128 stands for zero in the data rows.
Some points, one per row:
[105 124 104  95 129  97 120 105 116 126 111 125 122 136 150 156 150 141
 153 161 142 150 160 128 153 136 164 123 144]
[122 142 173 155 151 164 156 178 161 181 170 159 152 147 126 150 143 125
 136 120 112 127 125 108 130 105 126 105 112]
[ 99  94 101 115  91 121 100  95 102  91 129 114 112 115 112 110 138 114
 127 121 116 128 122 128 129 113 132 138 128]
[107  74   3   0 114 194  57 141  92  63 139 255  53 105 255 216 162 111
 194  85 110 255 108 139 172 178 251 196   0]
[108 138 140 153 167 144 130 177 160 141 169 128 162 161 154 138 143 110
 116 125 132 128 137  99 137 135 129 127 101]
[127 121 110  95 115 123  99 105 124 144 129 146 152 144 143 162 132 159
 126 106 137  95 108 113 117 133 120 121 121]
[197 212 222 197 196 176 184 162 167 142 129 129 132 102 107  82  89 101
  92 108 114  87  82 116 124 129 117 112 107]
[124 127 139 115 151 132 154 184 124 148 143 136 129 133 128 122 123 108
 138 119 118 126 130  98 120 119 111 121 102]
[158 140 173 152 165 154 166 202 170 180 167 135 161 145 134 149 134 113
 129 153 113 130 131  95 128 113 120 113 143]
[230 205 212 217 182 161 192 166 138 142 116 118 116 106 102  75  78 108
  80 129 114  85  98 137 113 136 113 104 118]
[131  93  97 115 103  95 124 107  97 129 105  91 109 112 106 120  99 169
 136 167 127 156 150 155 164 170 155 142 184]
[ 92 135 100 106 102  95  90 112  97 108 119 138 139 147 117 154 165 121
 152 175 148 149 154 128 139 128 154 146 134]
[131 139 142 162 162 140 136 151 183 155 137 157 150 178 142 141 159 132
 149 153 130 137 131 103 103 127 144 116 129]
[159 182 163 193 169 146 178 188 139 155 164 142 132 125 109 107 109 134
 108 133 112 123 104 124 127 124  77 121 132]
[123 103 104 117  99 108 106 124 125 150 136 137 116 143 127 139 127 113
 140 130 145 142 134 146 148 144 150 137 138]
[119 152 144 144 134 142 133 149 159 173 151 147 157 163 168 172 150 131
 140 124 119 129 127 101 127 110 101 109 130]
[ 27 152 201   0 222  25   0 134 175 103 150  87  75 190 255 161 198 220
  48 101 108  18 139 130  12 169 106 253 209]
[132  89  82 120 107 100 126  76  83  87 115  90  82  90 110 112 127 135
 146 178 141 153 169 179 153 162 174 159 184]
[ 93  99 108 110  95 116  92 103 114  91 114 105  96 115 110  97 129 100
 133 125 131 144 143 129 116 153 126 120 113]
[138 141 158 165 131 136 167 163 172 153 167 161 147 162 137 170 145 145
 142 144 146 150 119 148 116 135 111 117 128]
Then 10 other points, each followed by its number:
[176  21  91  71 103 136 131 167  87 179  29 180  35 108  28  74  59 242
 133  55 232  64 166  98 216 118 230 226 171] 0
[ 94 109 117 116  85  96  90  97  78  90  91  87 107 102 107 132 140 129
 124 128 137 120 145 137 128 111 134 126 133] 1
[109 112 106 100 109  93  78  84 129 116 103 102 115 126 125 141 131 139
 156 159 169 154 167 152 152 164 168 128 133] 2
[115 110 100 128 114 103 130 139 128 164 113 121 108  94  97 114 105 110
 126 161 141 138 168 172 148 146 124 102 130] 3
[137 150 183 173 171 192 169 189 172 169 166 131 142 128 132 124 119 125
 116 140 115 133  99 125 117 113 114 132 119] 4
[111 141 118 132 132 143 139 144 160 157 156 151 137 131 121 145 127 111
 119 109  87 113 122 106 121 106 115 116 119] 5
[ 86 113 130 114  93  94 104  78  83  92 101 111 115 106  97 112 148 125
 132 126 136 132 148 117 127 142 128 100 115] 6
[110 124 116 135 131 102 131 131 166 168 148 172 149 145 169 145 144 139
 132 107 125 116 116 118 112 118 122 119 126] 7
[ 99  98  99  94  84 112  80  90 111  90 112  82 129 122  93 117 131 118
 122 137 137 112 142 135 128 133 148 118 127] 8
[124 145 127 126 158 148 126 168 161 173 155 134 173 129 122 148 130 108
 122 120 112 125 124 111  98 104 106 119 115] 9
Which three of these numbered points are nearest to each point below, looking only along the 5 directions in which the first points spread most? Their numbers follow each, nearest first.
[101  87 121  97 101 100  89  71  84  72  98 101  97 103  93  93 115 115
 110 133 139 131 137 137 137 139 144 139 113] > 1 8 6
[161 201  97 106  48  75 200  38 162 142   0 226 194 134 169 183  23 190
 182 113 195 254 110  97 138   0   0 208 160] > 3 7 5
[113  81  86 131  96 104 125  80  91  80 106  82  72 104  95  97 143 123
 175 175 146 172 155 150 146 150 156 142 169] > 0 2 1
[135 109  88 127 101 105 104 110  85 100 106  92 107 118 106  76 113 147
 142 191 148 142 165 164 158 155 160 143 174] > 0 2 3
[ 96 113  96 105  95  91  92  93  92  70 105 118  94  99 103 133 127 108
 117 106 141 157 117 127 110 122 138 130 126] > 6 8 1
[140 131 123 147 121 157 150 155 128 113 130 138 107 117  85 111 116  97
  99 140 119 116 131 152 110 129 108 115 105] > 5 3 9
Here are 10 other points, each followed by its number:
[143 139 144 130 158 154 154 147 157 148 145 126 132 148 136 154 142 146
 138 145 113 139 142 132 126 144 137 120 121] 0
[123 121 121 133 140 139 140 157 148 165 153 160 155 154 151 148 136 111
 134 116 106 119 106 110 114 103 118 105 100] 1
[155 174 174 192 174 184 175 167 126 101 151 105 145 104 111 108 128 131
 121 118 106 108  96 137 142 134 104 123 122] 2
[110 101 129  93 116 114 132 144 152 171 161 158 165 142 148 162 124 123
 114  96 125 123 103 115 103 112 122 126 121] 3
[111 145 126 131 124 121 136 141 159 143 152 151 155 159 147 166 142 151
 134 145 130 132 141 114 136 109 133 121 138] 4
[ 99  89 112  97  90 111  91 106  89 106 113 104 111 107 124 115 129 124
 123  90 138 130 135 145 128 136 147 118 114] 5
[119 136  96 112  93  99 112 100 109 133 111  98 106 106 132 128 145 148
 146 151 132 160 154 158 147 152 170 148 147] 6
[123 113 118 111 115 116 130 139 135 151 143 156 157 158 139 151 150 122
 144 153 116 129 150 139 140 116 119 135 115] 7
[134  96  85 111  96 106 113  88  90 107 114 104  80 109 105 111 138 144
 134 200 142 149 166 161 141 147 155 144 169] 8
[ 92  93 117 106 102 122 100  92  91  76 105 115 130  99  94 117 130 140
 121 111 111 113  96 115 132 140 147 124 120] 9
Which three of these numbered points are nearest to each point below, looking only along the 5 directions in which the first points spread most? Their numbers follow each, nearest first.
[111 113 117 123 127 122 135 125 155 140 144 150 156 174 154 166 126 121
 120 115 129 115 120 119 106 116 113 115 106] > 3 1 7
[ 99 113 105 128 106 107 128 105  91 132 112 128 159 129 155 147 160 156
 175 179 133 144 153 172 157 157 134 125 139] > 6 7 8
[208 202 208 235 188 167 197 182 163 142 107 129 126 117 104  83  82  87
  78 110 106  92  92 134 110 121  99 118 116] > 2 0 1
[118 172 153 159 162 140 154 155 168 172 165 148 137 158 132 170 150 151
 135 141 142 156 120 126 143 137 133 137 141] > 0 4 7
[103 104  92  90  74 125 104  90  93 102 110 105 105 122 111 127 130 124
 115 122 136 129 123 131 122 142 132 131 126] > 5 9 6
[135  94  92 103 101  87 121 106  92 108 134 110  92 129 100  99 132 157
 143 192 127 150 143 165 157 154 161 155 171] > 8 6 5
